In the rows, 128 means zero.
One turn sends every row of this set to another row. A few are shown first. Where does it send the rows asked after them?
dab: 98,116,141,142,141,129,123,106,137,115,118,160,156,149,114,124,135,126,131,145,132,156,129,133,156,122,148,126,120,128,125
Ved: 101,134,146,134,161,140,102,75,137,112,134,143,134,124,106,147,150,133,100,126,124,155,116,119,126,143,126,123,152,133,113
bidit: 124,135,127,149,138,143,137,113,142,113,122,125,153,130,124,143,117,128,138,145,121,145,116,145,150,134,139,123,143,115,101
fepuf: 114,127,139,153,137,112,127,101,132,122,120,147,142,131,121,152,151,134,133,132,156,154,118,109,141,158,127,132,113,124,111
sorun: 116,139,169,145,139,145,130,98,131,104,108,141,113,141,131,157,149,142,122,121,126,139,104,134,149,114,139,99,144,139,103
Fefat: 129,109,173,149,153,126,107,105,128,129,154,156,135,139,133,138,128,131,129,136,107,151,93,142,139,147,146,148,132,118,132
Gazag: 119,143,153,147,136,134,119,121,123,133,133,151,161,110,123,134,132,143,120,117,126,132,104,117,153,127,128,135,138,114,112
Gezo: 137,130,162,168,143,126,108,99,155,128,120,145,121,116,111,133,134,116,133,117,132,143,104,158,111,121,129,125,145,136,112
mir: 125,126,160,128,156,150,81,99,123,112,116,152,133,127,119,157,137,138,139,133,145,133,117,112,145,135,129,134,139,153,128
Sel: 110,108,168,142,149,126,116,84,117,123,115,123,141,130,141,145,126,121,129,147,140,156,128,141,139,146,114,143,146,158,107
Lepu: 129,126,165,124,152,152,82,99,125,112,117,149,127,133,121,153,137,139,145,128,137,135,112,116,146,129,135,136,130,158,120
gib: 142,129,162,165,145,124,115,104,141,128,124,143,117,116,115,137,139,121,132,119,138,139,101,160,105,124,134,121,145,130,114
des: 124,117,166,172,143,158,120,92,140,119,142,130,139,129,117,151,161,121,134,138,134,148,115,136,167,122,141,157,145,127,118
dopa: 124,122,162,128,127,150,118,92,124,107,118,109,140,124,139,155,152,120,150,147,123,136,106,142,141,131,142,144,129,114,108
Zenal: 122,140,175,137,127,159,126,108,124,131,136,139,135,122,122,116,141,144,144,146,129,133,126,147,128,133,122,137,137,152,125
damab: 112,109,162,135,119,119,112,107,145,125,126,151,136,131,115,124,150,127,144,115,120,153,119,139,136,167,124,122,153,141,97
fik: 110,106,158,134,122,115,110,102,151,124,116,153,139,128,112,130,149,124,144,120,117,153,113,139,130,167,128,118,146,134,99
Romol: 92,118,183,143,150,134,119,80,166,128,112,134,135,121,117,147,141,125,140,133,128,160,94,126,148,137,132,133,125,133,101
pago: 108,137,158,154,134,128,112,115,169,108,110,133,129,146,120,148,142,138,123,155,113,156,116,133,133,129,140,119,154,123,134
pako: 114,116,164,150,137,130,119,105,140,107,148,162,121,126,133,142,147,132,131,127,147,137,117,171,147,142,120,146,150,115,131
geruv: 104,98,165,150,124,134,101,112,138,108,137,133,142,127,106,146,148,138,128,130,141,146,93,134,127,115,128,163,155,123,117
favep: 114,136,171,149,148,150,135,99,125,108,112,144,116,143,125,149,144,136,122,120,125,140,103,134,140,116,144,96,149,142,103
kag: 114,130,171,159,140,121,126,122,140,105,131,151,134,127,142,137,127,147,122,149,112,135,119,110,147,160,139,134,135,129,116
gaf: 119,116,151,141,133,117,122,106,138,105,126,119,133,131,125,132,161,139,104,138,105,158,115,133,130,111,142,149,134,127,105
mam: 124,123,150,125,140,135,122,86,140,102,121,133,133,144,130,135,131,135,116,128,151,154,122,153,136,122,149,153,133,114,134
rut: 112,115,161,142,144,140,118,104,120,123,133,159,149,129,102,161,127,158,126,146,124,121,94,132,115,127,141,133,142,129,115
Lameb: 108,141,164,150,124,127,103,97,138,132,140,138,108,137,149,147,134,138,147,132,115,157,104,149,146,116,122,126,126,140,111
Renoz: 112,106,172,143,138,131,119,87,119,125,117,125,140,135,137,147,128,126,136,156,139,155,129,151,142,149,115,142,149,157,111
Neme: 112,111,143,139,172,132,118,114,124,116,148,140,133,122,116,123,152,136,147,129,147,144,121,142,121,138,145,113,140,137,111
Leg: 106,128,157,172,128,140,115,99,120,117,135,169,133,139,117,161,159,122,142,127,122,142,97,124,135,145,151,149,124,130,121

des moves to Gazag
mam moves to Leg
mir moves to sorun
Now find these:
Neme moves to Romol
Lepu moves to favep
rut moves to pago

